In the rows, zero is written as 128.
Families of rows that turns and mirrors carry onto each other, the same ones carrying the whole set onto itself: the rest of each named row's family, in list order
5 families of 3 rows
K_884: [145 159 137 117 137 153  96 132 149 141 168 139 143 134 126  89 113 117
 133 109 134 123 156 130 146]
K_216: [121 126 127 161 158 124 131 112 114 169 118 152 125 161 110 112  94 142
 125  88 137  99 117 122 106]
K_517: [147 109 114 154 143 123 129 117 104 164 109 140 127 165 103 116  93 151
 136  93 134 108 105 126 100]
K_855: [176 135 125 132 129 122 149 119 114 114 132 115 119 110 134 138 116 124
 132 141 115 117 127 142 109]
K_6: [183 139 126 134 119 139 137 113 118  92 119 117 126 105 135 121 112 141
 119 122 118 128 119 138 107]
K_554: [118 113 115 142 147 111 124 128 118 170 121 147 126 149  87 113  91 136
 131 101 142 112 116 134 108]
K_925: [135 170 142 119 129 158 101 107 135 129 155 158 138 153 116  87 117 127
 125 104 135 124 155 114 148]
K_104: [134 119 108 146 149 116 132 112 116 168 112 149 130 154 109 112  77 165
 123  90 131 115 116 133 107]
K_180: [183 128 127 131 105 133 132 111 106  97 126 120 123 121 132 132 126 141
 128 128 117 130 139 141 108]
K_763: [191 148 136 132 120 124 126 103 109  95 139 118 130 118 140 121 114 138
 128 131 114 131 122 142 111]
K_914: [148 169 140 121 141 155  81 117 140 140 161 152 129 157 129  97 122 129
 119 105 142 118 139 114 145]
K_18: [143 165 120 125 136 152  90 120 128 141 165 159 142 162 123  84 111 127
 121  98 135 130 153 113 141]
K_635: [140 117 110 145 143 115 125 108 119 171 103 153 127 154 106 110  96 146
 124  90 136  91 117 122  98]
K_703: [184 138 122 146 119 119 137 105 119 104 124 116 134 105 129 132 111 143
 134 113 105 118 130 146 103]
K_926: [149 159 130 134 128 159  90 113 139 123 168 147 124 139 113  83 127 119
 117 107 138 132 154 117 143]

Which other rows belong to the same family as K_6? K_925, K_635
Which other rows belong to the same family as K_180? K_104, K_914
Which other rows belong to the same family as K_703? K_216, K_926
Which other rows belong to the same family as K_554? K_884, K_855

Families of rows that turns and mirrors carry onto each other, the same ones carrying the whole set onto itself: the rest of each named row's family, in list order
7 families of 4 rows
K_781: [180 114 122 134  85 145 110 143 134 112 135 155 106 166 114 133 128 114
  91 110 149 134 150 134 125  77 126]
K_91: [173 105 129 133 101 174 109 141 158 124 133 148 100 142 117 129 105  99
 116 144 147 150 140 138 125  86 139]
K_697: [154  91 132 157 115 118  95 129 133 120 135 112 122 190 101 142 136 106
 108 131 170 167 136 107 116 108  85]
K_799: [128 143  93 111 101 124 124 149 131 152 117 123 108 170 130 139 138  87
 123 110 110 120 165 125 133 109  79]
K_516: [133 141 122 137 125 130  89 152 158 139 101 120 107 162 133 164 132  83
 149 129 104 130 145 121 130 123  95]
K_960: [159  97 139 152 117 127  77 133 129 128 154 107 137 179 138 157 145 100
 129 124 140 155 141 102 114 121  91]
K_919: [174 129 143 128 122 165 107 163 136 128 132 142  87 172  98 136 104 122
 117 138 143 135 135 134 138  94 147]
K_678: [150 131 104 146 133 145 153 134 132 161 137 115 101 176 117 139 141 102
 128 163 168 143 151 137 152 104  68]
K_696: [189 119 136 143 104 152 100 134 149 142 133 147  93 150 103 127 128 103
 117 128 161 139 140 129 150  72 134]
K_916: [128 136  99 152 110 112 113 117 133 159 123 124 115 163 105 132 120  71
 134 114 128 143 144 118 124 130  86]
K_730: [117 120 115 115 108 123 102 154 146 160 102 114  94 164 114 140 130  78
 141 112 127 134 150 107 150 118  83]
K_909: [153 147 110 119 149 153 137 174 131 134 115 103 100 160 123 145 132 114
 138 168 139 124 127 145 147 117 100]
K_7: [164 109 165 153 127 137  71 143 130 108 139 114 118 180 128 159 125 115
 136 123 138 143 131 131 112 117 107]
K_648: [164 131  98 120 124 160 148 158 109 132 142 118 105 165 130 132 144 120
 107 140 157 123 149 163 141  92  83]
K_851: [164  95 157 148 101 112  98 132 131 110 131 105 129 163 131 144 138 111
 148 120 162 141 123 114 129 121  91]
K_307: [129 135  91 133 111 136 120 146 143 161 119 126 118 146 138 151 132  71
 144 128 112 132 149 110 141 132  93]
K_154: [190 122 148 148  92 165 113 143 126 146 146 146 110 157 115 137 107 112
 109 116 149 135 140 146 125  84 127]
K_184: [166 141 110 111 133 160 140 172 111 170 135  96 110 170 108 132 130 113
 108 151 148 132 138 144 137  93  91]
K_693: [129 133 101 119 101 123 118 169 137 153  92 107 125 151 122 149 126  81
 124 120 115 132 134 117 125 123  81]
K_533: [159 108 113 157  96 153 138 136 136 128 128 158  95 152  95 128 104 103
 108 130 174 148 135 137 141 106 119]
K_570: [121 127 113 108 110 134 109 142 149 158 120 109 111 161 126 132 110  74
 147 132 103 140 151 113 122 125 101]
K_737: [155 126 103 125 148 159 125 155 111 153 136  95  95 148 112 124 138 103
 129 141 164 133 129 161 152 106  85]
K_320: [173 102 125 139 101 163 103 150 127 129 152 151 106 157 104 130 107 109
 104 121 153 149 135 118 132 103 147]
K_681: [150 121 115 116 144 176 136 151 130 151 147  98 101 161 134 132 126 105
 135 169 149 142 146 156 137 102  88]
K_818: [161 120  97 119 136 168 149 171 123 146 142 113 107 161 124 140 138 113
 117 170 165 140 138 130 157 109  97]
K_35: [157 108 130 134  98 107  99 136 120 105 135 108 138 182 137 146 149 112
 119 109 138 136 142 119 107 111  80]
K_559: [160  90 148 131 111 127  91 137 146 107 136  96 137 171 133 141 130 107
 135 148 144 158 129 109 103 114 100]
K_144: [165  97 155 153  92 129  93 147 143 121 121 114 138 170 143 168 141 107
 123 120 145 147 138 116 112 105  78]

Which other rows belong to the same family as K_307? K_960, K_320, K_818
Which other rows belong to the same family as K_693? K_154, K_184, K_144
Which other rows belong to the same family as K_35? K_781, K_799, K_648
Which other rows belong to the same family as K_697? K_678, K_916, K_533
Which other rows belong to the same family as K_7? K_516, K_919, K_909
Which other rows belong to the same family as K_851? K_696, K_730, K_737

Families of rows that turns and mirrors carry onto each other, the same ones carrying the whole set onto itself: the rest of each named row's family, in list order
3 families of 5 rows
K_228: [125 188 110 147 154 142 133 147  94]
K_116: [122 152 103 122 138  92  98 139 121]
K_191: [115 183 118 148 147 145 107 136 145]
K_662: [110 140 111 130 134  99  98 143 113]
K_318: [124 167 120 158 150 140  97 131 142]
K_127: [150 160 102 103 167 141 118 112 113]
K_743: [153 158  98 106 149 140 126 104 107]
K_189: [114 146 103 139 141  94  98 132 128]
K_935: [124 193 106 146 150 121 136 138  92]
K_841: [129 130 119 120 118 136 142 123 116]
K_558: [114 133 126 112 125 123 145 128 116]
K_43: [114 139 120 126 122 130 154 117 114]
K_131: [126 187 109 142 169 130 139 136  91]
K_786: [112 166 121 149 154 146 112 128 150]
K_343: [153 157 106 112 163 138 119 110  93]

Which other rows belong to the same family as K_343? K_228, K_662, K_318, K_841
Which other rows belong to the same family as K_935? K_116, K_127, K_43, K_786

Families of rows that turns and mirrors carry onto each other, the same ones carrying the whole set onto itself: the rest of each named row's family, in list order
4 families of 8 rows
K_97: [ 90 133 131 119 113 134 119 120 126 147 144 104 152 155  89]
K_711: [ 77 109 148 125 145 134 135 165 104 112 138 118 163 113  86]
K_625: [114 134 154 116 155 128  95 153 136 127 171 100 160 139 126]
K_983: [122 123 163 110 155 122  95 152 146 119 163 115 156 139 118]
K_649: [120 100 141 105 146 138 134 195 120 108 160 126 112 122 113]
K_53: [ 98 110 105 126 104 139 153 156 112 133 144 130 117 122  90]
K_936: [ 98  85 118  97 148 121 104 133  95 127 156 113 141 138 124]
K_370: [125  90 134 113 143 141 120 189 122 114 166 121 113 112 116]
K_637: [107 147 140 132 130 143 138 167 159 123 150 126 132 131  81]
K_750: [134 121 108 106 132 126 122 154 134 138 186 122 109 150 119]
K_138: [112 150 144 135 120 143 133 170 156 134 150 125 123 123 103]
K_290: [100 104  98 117 111 145 152 159 107 133 146 120 121 138  84]
K_543: [119 100 137 112 148 142 122 188 113 104 159 125 118 105 116]
K_906: [ 90 103  98 119 108 137 143 154 104 137 152 125 119 119  87]
K_715: [ 97  89 124 106 145 121 107 140  81 123 163 105 143 148 109]
K_728: [ 89 134 118 120 136 126 123 119 127 149 147 108 164 151  92]
K_114: [132 125 111  99 136 131 122 150 143 145 169 115 113 160 119]
K_322: [118 105 137 122 153 130 121 190 110 109 169 127 114 116 123]
K_739: [ 80 104 154 123 136 125 125 161 113 111 133 113 159 102  95]
K_450: [109 130 162 107 171 120 105 156 140 125 161 114 154 136 121]
K_85: [102  87 120  92 151 122 119 147  88 135 157 106 144 142 124]
K_522: [ 86 137 127 116 120 118 118 117 128 142 149 119 162 146  89]
K_355: [113 142 143 132 115 138 135 173 155 129 159 126 134 120  82]
K_713: [ 95 105 113 125 110 136 144 158 100 130 141 131 106 131  86]
K_208: [ 85 120 150 134 143 139 115 159 107 109 129 112 154 108  88]
K_980: [131 122 107 105 127 133 114 145 138 145 182 127 116 156 110]
K_39: [ 95 132 127 118 118 121 124 115 131 151 156 112 154 155  91]
K_103: [124 118 118 107 122 125 124 152 128 148 184 119 112 163 124]
K_573: [117 121 159 105 163 123  93 147 133 121 172 106 156 138 117]
K_342: [112 146 149 132 123 144 132 168 163 126 161 120 137 121  96]
K_620: [ 81 110 156 125 135 137 124 149 111 116 128 114 163 110  88]
K_956: [102  86 116  98 144 119 113 135  82 129 154 117 136 139 112]

Which other rows belong to the same family as K_342? K_53, K_750, K_543, K_39, K_573, K_620, K_956
Which other rows belong to the same family as K_85? K_711, K_649, K_637, K_290, K_728, K_114, K_450
Which other rows belong to the same family as K_370? K_983, K_936, K_906, K_739, K_522, K_355, K_980

Families of rows that turns and mirrors carry onto each other, the same ones carrying the whole set onto itself: the rest of each named row's family, in list order
4 families of 8 rows
K_125: [155  87 141 143 130 159 110 144  97 109 122 120 125 110 110 120 160 144
  70 101 148 122]
K_601: [124 157 132 151  84 141 120 159 127 108 102 157 118 166 133  91 154 135
  92 101 122 105]
K_212: [138 138 102 139 113 145 116 135 142 111 112 103  84 161 117 136 181 141
 126 100 133 138]
K_783: [120 119 156 148 135 154 123 153  98 112 118 140 123 131 110 101 115 136
  68 117 133 108]
K_888: [129 117 152 163 117 147 146 134  99 103 118 124 119 134 129  98 124 129
  60 133 144 127]
K_358: [150 152 124 162  85 135 122 150 112 112 113 149 127 172 144  99 151 130
  96 100 128  95]
K_372: [163 121 121 132 134 169 127 118 118 128 125 108 124  91 108 118 150 127
  91 106 155 125]
K_930: [144 146 118 147 117 126 106 140 135 115 106 114 101 160 100 121 185 149
 140  89 150 133]
K_934: [137 127 117 145 139 167 132 118 124 123 119  98  98 108  98 122 147 127
  93 123 150 155]
K_992: [124 138 134 134 116 141 135 122 137 125 121 136 109 122  98 127 169 177
 116  95 163 144]
K_868: [117 179 122 133 108 147 137 144 122 108 106 133 114 161 122  86 169 133
 127 101 140 116]
K_24: [146 109 161 159 129 144 129 154  95 112 124 125 125 129 117  96 111 132
  75 116 151 115]
K_836: [133  98 136 131 132 170 111 144 107 116 123 137 119 109 107 127 149 151
  66 101 132 116]
K_893: [127 131 125 156 115 131 138  98 124 116 117 126 111 135 109 139 177 168
  97 115 153 148]
K_270: [144 140 128 157 111 130 127 111 132 129 114 131 119 121  94 123 175 164
 115 100 168 150]
K_84: [135 133 129 159  82 131 132 147 123  96 112 135 107 181 152 112 160 140
  88 109 125 111]
K_886: [134 126 122 126 131 174 127 130 129 132 127 126 109  93  96 124 147 151
  97 100 152 141]
K_36: [153 135 129 141 117 125 110 135 151 116 105 101 101 145 101 122 179 147
 136  89 157 133]
K_789: [153 156 121 154  86 131 118 135 121 106 102 138 131 167 142 100 172 125
  99  99 129  93]
K_519: [128 135 142 150 110 155 108 179 127 114 107 138 105 152 118  90 116 117
  84 107 119 108]
K_899: [138 178 114 148 118 136 131 137 109 112 110 121 119 171 122  95 162 124
 136 103 144 110]
K_416: [143 126 127 152 109 162 125 170 125 103 114 106  91 156 138  96 124 102
  87 117 124 121]
K_298: [144  84 132 150 117 159 109 141 117 103 115 116 104 123 117 131 161 140
  58 112 130 136]
K_478: [125 173 115 150 110 140 155 124 121 112 117 114 103 168 133 103 148 127
 124 119 144 127]
K_45: [146 119 165 165 124 127 125 144 111 114 116 125 126 141 118 100 106 127
  77 118 145 103]
K_881: [159 126 136 161 101 152 112 178 123 118 118 129 108 151 132  94 112 112
  89 104 128 107]
K_903: [158 124 116 140 129 169 121 125 119 130 122 113 116  91  97 116 161 135
  98 103 160 147]
K_215: [123 149 123 124 116 143 120 147 139 109 108 120  99 153 106 114 188 158
 136  85 148 132]
K_281: [139 171 126 141 124 126 134 124 117 107 104 107 122 161 118  95 171 125
 135 104 154 110]
K_616: [162 143 131 160  97 145 110 161 140 121 107 125 112 150 130  94 118 102
  93 106 126 102]
K_256: [158  87 146 139 135 149 105 142 104 106 120 113 125 123 117 124 149 135
  72 101 139 102]
K_977: [155 129 134 150 105 132 131 105 142 130 118 127 124 109 106 128 168 162
 103  99 168 139]

Which other rows belong to the same family as K_888? K_212, K_934, K_893, K_84, K_416, K_298, K_478
Which other rows belong to the same family as K_270? K_125, K_358, K_930, K_24, K_899, K_881, K_903
Which other rows belong to the same family as K_616? K_372, K_36, K_789, K_45, K_281, K_256, K_977

Families of rows that turns and mirrors carry onto each other, the same ones carrying the whole set onto itself: the rest of each named row's family, in list order
5 families of 3 rows
K_497: [ 97 131 114 160 142 136 100 114 106 123 105 160 121 114 139 122 128 115
 132  84  98]
K_280: [149 146  99 132 157 138 150 138 120 148 127 116 172 123 141 125 114 104
 136 120 120]
K_686: [105 135 128 133 132 146 140  97 121 106 113 156 118 166 167 134 119 125
 144 105 110]
K_535: [116 124 136 143 136 148 111 120  93  92  82 135 127 157 145 132 104 107
 149 110 139]
K_882: [123 118 116 159 123 126 157  98 135 100 113 160 119 133 154 120 129 139
 124 105 101]
K_90: [110 119  98 140 130 131 143 147 128 130  90 115 149 102 113 145 101 118
 115 125 152]
K_466: [ 99 122 105 123 138 138 131 143 119 139  93 111 151 118 126 154  92 104
 119 113 152]
K_953: [141  98 119 168 129 115 131 122 120  84 100 130 128 114 130 105 113 128
 104 103 122]
K_579: [108 152 109 160 131 141 110 131 126  93 118 151 114 118 114 103 138 146
 135 124 117]
K_502: [135 122  95 122 160 164 115 141 103 103 120 119 118 154 124 108 120 142
 108  98 120]
K_19: [149 144 112 141 144 119 153 133 131 133 128 113 175 117 144 122 107 101
 136 128 127]
K_402: [107 128  97 118 138 138 135 153 132 128 111 101 147 119 115 140  97 122
 107 124 154]
K_336: [ 93 149 129 130 140 131  89 119 126  97 144 132 121 140 142 108 113 121
 121  99 115]
K_537: [121 135 102 126 141 153 148 113 133 104 136 146 112 159 147 115 133 154
 120 107 102]
K_325: [145 154 111 139 147 136 151 136 120 138 115 120 172 127 141 130 112 100
 154 136 132]

Which other rows belong to the same family as K_953? K_535, K_502
Which other rows belong to the same family as K_537? K_686, K_882
Which other rows belong to the same family as K_336? K_497, K_579

